One vector is turned by the same rotation once a step. Each row is the vector after some number of steps, and that number follows the row.
The counts run from 0 to 339.
[ 17.2  -5.2 -20.5 -28.3  -4.6  -1.2 -14.2  18.4   8.9  19.6   8.5 -17.3
  11.6 -18.7   6.0  14.6  29.3  -5.6   6.1  20.1 -17.2  -0.3  19.6 -21.6
  45.6  -6.9  10.6  -1.3 -27.6  34.0 -18.2   2.7  -5.6  -4.2  -8.3  -1.5
  17.2   3.9   6.3   9.6   3.3 -18.5 -34.4  19.8  -5.4  15.9  -8.5   0.9
  -5.1  18.9  -9.7 -16.5 -13.0 -10.2]
226
[  5.1   4.7  12.5  -3.0 -15.9 -12.6 -15.3  10.0 -10.5  25.2  16.2  13.5
 -15.0  -0.9  14.2  18.2  11.5  -1.7   4.3  -5.3 -14.5  10.3  -9.0 -30.5
  21.4   5.5   4.9 -30.5   8.9  46.5  -5.3 -28.7   6.8   9.7 -24.9  -5.8
  20.7 -11.7  34.2  15.5  11.0 -15.2  -7.1  11.4  29.7   3.1   2.4  -7.1
  14.9  19.8  -5.8  -6.8 -14.2 -19.1]
305
[ -1.0   3.3  30.4  19.7 -10.0  -2.9  -8.9 -21.2  -0.3  13.2   6.0 -11.7
   3.9   2.8 -15.9  -2.9  11.0  -5.5   6.7   8.4   6.5  25.6  -9.9  -8.0
  35.4  28.9  -5.1 -27.2 -17.9  11.5  -8.2  -6.2 -19.0 -35.3 -37.5  -8.5
  15.3  -2.3  12.4  17.1  -3.6  15.3  -6.1  -5.3  27.8  10.0 -14.8 -21.9
  -7.1  37.7  -1.4  -9.1  -1.7   9.6]
191
[  3.6   0.1  11.4  12.4  -1.9  -1.0   4.7   4.4  -8.7   8.5  -1.7  22.2
 -10.2  25.0 -22.3   0.0   2.0  10.1   9.2   4.7   3.0   4.6 -16.6 -22.0
  20.5 -30.4   2.8 -14.4  -9.3   4.3  -9.8  -1.1   1.0  13.2 -43.3  27.5
  40.2 -15.1  15.1  19.8  -4.9  -9.0  -3.7  38.2  34.1   1.0 -13.1   2.2
   1.7  20.7   5.8 -21.8   6.9   8.2]
322
[  9.2  12.2  -1.9 -38.4  13.7   8.3  -4.0  -9.0   8.5   2.0 -10.0 -13.5
   5.9 -24.2  16.5  26.3  11.6  -0.9   6.4   9.9  -0.1 -16.7  20.2 -26.5
  38.0 -22.8  -1.2   1.2 -35.3   0.9 -24.5  10.4  -8.0 -14.3   1.5 -12.9
  22.1  -9.1  11.2  18.7 -26.7 -21.0 -41.8  21.1  -1.4  -2.8 -10.7   0.0
  -3.7   6.2  -1.3  -5.3  -9.8  -9.0]
142
[ -8.7  -5.9  27.0   9.0   0.2 -17.4   8.5  -8.0  -4.4  14.5 -13.0   6.6
  -5.5 -22.9  -2.0  10.1   2.8  -8.5   6.3   8.4  12.4  14.4  -8.3 -15.6
   6.0  25.2 -15.1 -37.2   9.0  13.2 -12.0   1.1 -26.5 -20.3 -32.5  -8.5
  24.4  -4.6  25.9   8.5 -30.5   4.4   2.7   6.6  19.2 -10.0   1.0   9.7
 -14.0  26.2   7.4  10.3  44.9  22.4]
276
[  7.5   4.4   7.7  13.5  16.4   6.4   5.2  11.6   3.0  -8.8   3.1 -15.1
  10.9  25.4 -27.2   7.7  15.5   0.0   8.7  22.2   7.0  -4.3  -8.1 -21.3
  19.7 -20.6 -12.1   8.5 -27.2  -1.2 -24.7  16.4 -11.9  14.6 -25.7   8.1
  28.4  12.1  -3.1   8.1 -16.1 -27.9  -1.4  29.7  23.4  19.7 -24.3  -1.4
 -13.4  28.2  19.4 -29.6   6.7  17.3]
246
[  8.8  -4.8   4.0   8.5  -4.0   0.9   7.1  -4.4  -4.5   1.7   1.8   1.6
   7.5  21.5 -21.7  -6.4   8.2   2.3   5.0  15.1  -4.3  11.1 -14.6 -18.2
  35.5 -17.1   7.9  -5.5 -30.9   8.0 -19.9   5.3   1.3   1.0 -41.1  36.1
  30.8  -7.9  -1.6  12.7   2.2  -7.8 -13.7  28.7  24.0  13.3 -28.9  -2.1
  -1.7  30.9  -3.4 -31.7   1.7  11.0]
320
[ 16.3   1.3   0.6 -12.2  -3.0 -15.6  -6.2  -2.5  -8.9  -1.0   5.0  -5.0
   4.8  19.4  10.1  -7.9  15.7   1.9   6.9   4.9 -14.3   5.3 -18.9 -13.1
  40.8 -14.2  10.7  -7.3 -30.7  12.7 -26.6  11.4  -7.2   5.2 -22.9  46.0
  26.3 -16.0  -8.0   3.1  -5.8 -17.0 -13.0  19.2  15.6  17.5 -37.5  -5.9
   2.8  22.1  -8.3 -28.4 -13.9  -8.1]
318
[ -2.5  -0.6  -3.6  -7.6  -5.4  -1.0 -10.2   0.5  11.3  12.1  10.7 -12.2
  16.1  -3.4   2.2  14.7  15.2 -20.7   1.5  11.9 -20.9  16.6  -4.3 -31.7
  55.2  13.7  10.8 -14.3 -21.7  40.5  -0.9 -15.5  -4.3 -16.5 -13.3 -16.7
  10.6   8.1   6.0  23.0  16.1 -24.9 -17.4   3.9  11.8  12.1  -3.6 -15.8
  12.3  25.0 -10.3 -19.8 -13.2  10.2]
301
[ -0.7   1.6   6.4  13.0   9.1   1.1  -5.5  23.1  15.5  10.7   3.5 -13.6
  14.5  -2.8 -27.6  -1.0  -0.5  -0.7  -6.5   2.6  -3.1  22.4 -17.5 -25.7
  52.3   4.8  -9.4 -28.5  -9.6  27.6   6.8  -8.5 -14.0  -0.7 -12.1 -30.9
   6.5  13.0  27.5  24.7  16.1 -15.4  23.1  17.9  20.7  18.5  11.5  -9.5
   1.5  30.4 -15.1  -4.8  13.3  24.5]
99
[ -5.0  12.4  29.6  15.8  16.2   6.2   5.6   9.0   6.6  -8.8  -1.5  -0.3
   9.2   5.6 -26.8  14.9  -0.9   0.7  -1.8   4.2  15.2   3.2 -24.9 -31.0
  13.7   5.4 -20.1 -19.9  -6.0  17.9 -13.0  -9.3  -6.1   6.4 -22.4 -30.4
   6.9  11.4  29.5  19.6  -8.5 -25.4  30.1  19.2  36.5   7.3   0.8  -8.5
   6.4  21.8  19.3  -7.5  17.1  20.3]
174
[  7.5   4.6  12.2 -21.3   0.2   5.9   2.4  10.9  -8.3  26.1  -8.6  14.9
 -17.0 -34.4   5.2  34.2  21.7   2.8  13.1  10.8  14.4 -13.3  19.9 -18.4
   4.0 -12.9  -6.6 -15.2   1.6  24.8 -21.8  -2.2  -7.3   3.1 -21.8 -19.0
  25.8 -12.2  35.7  13.5 -28.6 -12.6 -23.4  30.3  10.1  -3.0   3.3  13.6
  -5.1   6.5  15.4   1.4   4.8 -17.9]
148
[ 11.3   6.8   4.0 -22.7   9.0 -29.3  11.8   1.8   5.5 -10.9 -18.9 -11.6
  13.7 -31.5  20.5  -8.7   5.0  14.0   5.6  -9.2  -6.8   1.2 -26.3 -11.0
  35.4  20.2  -0.4 -21.4 -22.7  27.5 -20.6  16.8 -16.2  -5.7  -3.4  12.5
   2.4  -5.8  14.6  -2.4 -25.5 -25.3  24.4  12.2   2.3  10.0 -19.8   1.1
  -1.8  15.8  -3.6  -2.0  29.3   9.0]
86
[ -3.9  11.0  24.5 -26.7   6.9  13.5   5.9 -26.2   1.5  -2.2 -13.2  -3.3
  12.5 -32.1   3.3  13.3  19.9  -0.5   7.8  18.6   9.0 -12.2  -1.0 -16.5
  26.8  13.7   3.4  -1.4 -41.9  12.2 -29.9   1.7 -13.1 -30.1 -12.8 -11.1
   9.4   1.0   7.6  16.9 -25.9 -12.6 -27.7   7.0  10.1  14.7 -28.9 -11.1
  -9.9  22.8  12.6 -12.5 -11.6   2.1]
69
[ -2.0  -1.4  15.2   2.6  -0.7 -21.2   0.6 -11.0  -3.8  18.5 -12.5  16.9
 -16.8   2.8  13.1  -1.2 -13.9  -4.3   0.7 -14.3  -4.4  22.6 -13.3 -20.4
  25.5  -5.9  -4.0 -49.4   8.3   4.6  -4.6  -2.1  -8.8 -10.0 -29.3  17.1
  36.1 -26.5  32.4  12.4 -14.6   4.0  -1.2  17.2  25.1 -22.9  -2.7   4.6
   1.5  19.0 -16.3   7.2  33.3   9.7]
203
[ -8.1  21.2  26.6  13.0   9.4  10.0  -8.2  -7.5  11.5  -7.7   5.4 -26.3
  20.7   5.8 -16.2   4.5   6.8  -2.3   2.5   7.0   7.4   5.7 -14.0 -22.6
  42.8  18.1  -9.3 -15.8 -33.8  13.2  -9.7  -7.7 -23.0 -18.1 -17.0 -28.9
  -0.7  12.5  12.6  18.9   1.0 -13.1   9.8  -1.2  22.7  21.4 -13.8 -27.7
  -0.5  26.1   7.7 -16.1 -12.8  13.3]
181
[ 13.0 -10.0 -12.1   8.4  -1.3  -3.1   2.6  18.1  -2.9   9.3  15.1  -3.6
   6.4  11.3 -22.6   6.8  29.5  -6.3  16.3  35.1  -6.0   5.9  -0.2 -16.4
  18.0  -4.4  -3.8  13.5 -15.4  27.8 -24.7  10.4  -5.3  10.3 -31.8  12.9
  38.2   9.4   0.2  -0.4 -10.3 -18.9 -17.5  29.5  17.9  22.6 -11.9  10.1
  -7.5  33.1  15.9 -29.8   8.7   5.5]
237
[  2.7   5.3   8.9  23.4 -11.3  -2.4 -20.8  16.4   3.7  31.5  15.8  -4.5
  -1.9  15.9 -20.6   6.9  12.2  -2.0   4.6   7.9  -2.5  25.0  -4.1 -23.2
  34.7  12.2  -9.9 -35.3   2.8  32.2  -0.3 -18.2 -17.1  -5.0 -32.4 -18.0
  18.9  -1.0  29.1  22.8  18.7   3.3   5.1   8.2  31.2  11.6   6.8 -10.8
  -1.1  28.4  -5.1  -8.5  -6.2  -2.4]
109
[  5.8 -11.2   1.8   3.7   8.4  -6.8  15.8  14.5   6.8  -7.0   0.0  -9.1
  18.6  -9.2 -21.0   5.2  18.3  -5.7   9.9  28.0   1.7   1.9 -14.5 -16.8
  13.2  17.9  -8.5   3.0 -15.5  30.7 -25.5  11.4 -14.7  -0.3 -24.9  -4.9
  16.0  18.9   1.9   0.8 -19.2 -30.2   6.4  23.3  13.0  21.9 -12.8  12.3
  -9.0  33.7  22.4 -21.8  34.9  24.7]
163
[ 10.9   4.1  -6.6 -25.9  -0.3  -5.1  -6.4  19.8   3.3  27.4  -0.4  11.7
 -14.6 -17.0   9.8  24.0   8.2   2.9   1.0  -0.1 -11.8  -0.6  11.4 -33.4
  25.8 -23.0   1.7 -30.1   8.1  32.6  -5.2 -14.9   1.4  11.8  -8.1 -13.7
  23.5 -14.0  41.5  16.9   3.0 -17.7 -24.5  28.6  10.6 -10.0  11.5   9.9
   8.0   4.7 -15.4   6.8   0.0 -19.3]
222
[  2.9  -5.5  12.2  12.1  11.7  -6.0  22.2  20.7   2.4  -3.2  -2.1   2.4
  12.4  -7.1 -20.4   9.4  15.4  -4.1  11.6  24.6   7.2   0.3 -17.5 -21.5
   4.2  13.3 -11.6  -3.4  -3.2  24.7 -20.6   8.5 -12.3  11.2 -29.9  -7.3
  20.8  17.5  12.5   5.6 -19.4 -32.5  17.4  24.4  21.3  16.6  -4.2  10.7
  -9.5  32.7  23.0 -18.4  38.8  26.9]
164
[ -5.9  -3.8  21.6  12.7   1.6 -12.7   9.7 -12.7  -2.2  14.6  -9.8  -1.8
   2.7 -19.2 -11.6  10.4   6.4 -12.1   9.7  18.2  10.7  24.0  -5.5  -6.8
  14.7  23.8 -15.6 -28.0  -3.2  10.2 -11.0   4.5 -26.5 -34.6 -30.7  -7.7
  20.2   2.1  18.1  10.8 -26.2  11.1  -5.2   2.8  18.4  -3.7  -4.9   4.9
 -24.2  33.2  10.9   3.0  42.6  18.3]
275
[ -1.4  11.8   5.1 -22.3  12.9 -31.5  -1.3   1.8   4.0  -1.6  -9.8  -6.1
   4.5 -10.4  43.1  17.9 -14.2  -9.6  -1.1 -15.6 -11.8  12.6 -13.6 -36.6
  29.5   6.4  -9.9 -45.6   2.3  24.5  -7.1   0.2 -11.4   3.5   6.0  -5.5
  10.3 -15.5  28.3   6.8 -14.7 -34.5  12.9   4.7   8.2 -15.1  -0.8   4.5
  12.2   7.1 -14.4   8.1  34.3  12.8]
288
[  1.4   2.3   8.0 -21.6  12.7 -35.3   0.4 -12.6   5.7  -3.8 -13.5 -19.9
   7.8 -21.6  43.1   4.0  -0.2  -2.5   5.7  -5.0  -9.1   7.6 -11.1 -14.7
  25.1  27.0 -13.7 -35.7 -14.2  11.8 -18.5  17.7 -26.5 -20.2  -2.5  10.6
  13.4 -15.9  11.1  -2.5 -37.7 -15.0   5.9  -0.8   2.3  -5.0 -15.2   8.6
  -8.9  15.9  -5.8   5.2  38.7  12.2]
280
[  5.9   0.4   8.6  13.5   7.5 -14.7  -5.6  14.2  -8.9   7.3  14.8   2.2
 -19.4  34.1  16.6  28.2   7.5  -7.0   5.8   7.4  -0.7   4.7  -5.2 -28.5
  -7.1 -12.6 -17.7 -16.9  15.3   7.5 -24.2   4.5  -6.7  20.3 -26.1   9.7
  39.8 -10.8  25.8  -1.3 -18.4 -26.7 -11.4  16.7  31.9 -10.3  -6.2   5.8
   1.2  12.2  18.3 -18.5  16.5  -4.2]
46
[  7.6   1.8   9.6 -17.7   3.0  10.4  12.0   6.4   0.8  29.4  -6.1  18.0
 -12.5 -33.8  -7.7  28.7  19.0  -2.5  10.4  19.4  13.4 -12.5  19.2 -25.7
   5.2 -15.7  -3.9  -9.5   5.1  23.6 -16.8  -7.8  -1.9  -3.8 -26.0 -22.0
  30.1  -7.3  35.0  19.8 -23.7 -10.6 -30.0  31.8  15.7  -3.8   8.8   9.4
  -7.1  15.0  19.7   0.9   8.7 -12.1]
147
[  6.6  17.7  15.7 -19.2   1.4 -18.3 -11.0 -19.1   1.6   2.8 -14.8 -18.0
   0.4 -28.6  27.1   6.9  15.6   7.8   9.1  -4.9   5.7  -3.9  -6.0  -6.6
  19.4  31.1 -18.3 -25.8 -24.9   3.9 -27.3  17.9 -37.2 -31.5  -8.3  -9.4
  12.5 -11.8  12.6   1.5 -41.7   6.0  -7.3  -6.6   4.7   2.8 -21.4  -7.2
 -17.6  15.6   6.4   1.6   9.0  -7.2]
271
[  8.7  14.0  19.4  -7.1  -5.6 -30.5 -19.5 -18.5  -9.5  10.3  -5.6  -3.1
  -9.9  -2.3  37.3  -5.9   4.1   6.9   5.8 -18.3  -5.8  12.5 -16.1  -7.8
  31.8  21.3  -5.7 -47.1 -13.3   7.6 -16.2   3.8 -24.7 -19.1 -21.4  14.4
  16.9 -30.5  19.1   0.4 -21.3   6.1  -1.7  -8.1  17.4  -4.9 -26.3 -13.2
  -2.5  14.2 -11.9   0.5   0.8  -9.1]
196
[  9.9   5.9  12.2  18.3 -13.8 -10.9 -25.9  20.0  -1.1  35.3  18.3  -7.2
 -16.0  13.2  -6.0   5.6  11.5   1.0   4.4  -3.6  -2.6  17.6  -4.0 -21.5
  27.2   5.1  -9.0 -42.6   7.7  29.1  -0.7 -15.4 -18.5   2.3 -31.6 -18.7
  26.3  -7.8  38.5  20.1  16.6   3.6   0.3   8.6  31.1   8.4   7.4 -11.8
  -0.2  25.7 -10.0  -3.4  -8.1 -19.0]
110
[  4.2  19.8   6.9 -11.0  25.5 -13.8  -2.6   6.4   5.6 -24.6  -2.4 -27.2
  22.8  -0.5  10.4   6.6  11.2   4.7  -1.8   3.9   1.4  -8.0 -22.8 -21.1
  28.6  14.6 -14.4  -7.4 -31.3  18.3 -29.5  21.7 -18.1   9.1  -0.9  -3.9
   2.2   9.9   4.5   0.0 -20.2 -46.0  24.6  12.1  13.0  21.9 -18.9  -3.9
  -1.3  19.6   8.2 -20.3  13.5  15.2]
170
